In the data rows, the value 128 means zero.
Some points, one per row:
[137  84  95 130 195 209  84 211]
[ 94 208 150 117  83  93 181  48]
[164  98 127 172 228 230  83 194]
[162 141 138 138 143 154  97 138]
[ 87  95 103 116 109  94 118 111]
[100 116 148 114 105  63 183 135]
[138 120 111 174 167 191  93 172]
[ 89 173 165  92  57  85 138  62]
[ 89 156 172 137  52  31 204  74]
[102 203 120  95  61  97 149  74]
[102 147 145 121 120 107 161 113]
[122 133 105 140 122  83 142  96]
[ 98 142  93 130 142 109 142 139]
[103 135 157  97  99 113 101 118]
[143 164  96 118 150 175  99 133]
[116 113 123 130 113  82 156 109]
[ 92 191 166  59   0   0 223  14]
[195  75 122 157 255 255  35 221]
[202  99 129 190 219 255  19 182]
[135 154 141 117 177 177 105 126]
[158 125 123 126 101 128 102 144]
Here are 24 more points, each followed by its number:
[133 126 137 139 154 173 118 131] 0
[109 134 147 120 122 143 153  91] 1
[188  82 115 153 191 182 108 190] 2
[125 130 116 137 166 147 166 119] 3
[126 151 134 161 137 135 117 129] 4
[ 92 103 113 110 138 150 124 156] 5
[167  82 116 154 163 153 139 173] 6
[147 112 116 135 201 201  99 186] 7
[141 172 131 132 143 150 138 104] 8
[151  95 116 117 188 195  79 173] 9
[ 64 139 129  74  87  85 163  99] 10
[127 127 134 129 136 148 118 145] 11
[142 105 105 141 209 177 110 164] 12
[127  77 162 118 166 160  69 224] 13
[124 150 151 101  94 115 130 122] 14
[171  53 105 181 200 176  67 191] 15
[131 136 124 176 147 126 110 127] 16
[117 139 125 112 140 137 123 162] 17
[145 125  82 184 128 136 120 142] 18
[126 152 122 119 105  80 151  51] 19
[142 107 111 168 169 124 129 185] 20
[117 111 119 128 126  95 161 165] 21
[186  45 104 181 250 243  57 233] 22
[141  84  97 124 180 200  83 182] 23
Which of these numbered points is nearest to each point below, ignoring the direction in which the first points spread most? Its number follows each.
[188  89 101 176 182 186 122 207] > 6
[121 155 160 118 120 121 116 148] > 14
[156  78 144 172  91 112  81 129] > 15
[176 108  95 160 209 209  47 155] > 19
[137  83 160 133  61  71 114  92] > 15
[ 62 181 140 114  57  46 212  38] > 0
[ 36 168 160  49  53  59 186  63] > 10
[ 34 222 166  46   0   0 255   0] > 7
[118 133 127 123 128 128 134 134] > 11
[140  68  93 166 172 143  99 155] > 15
[111 166 127 118  53  55 197  38] > 19
[136 123 106 127 122 118 145  97] > 19
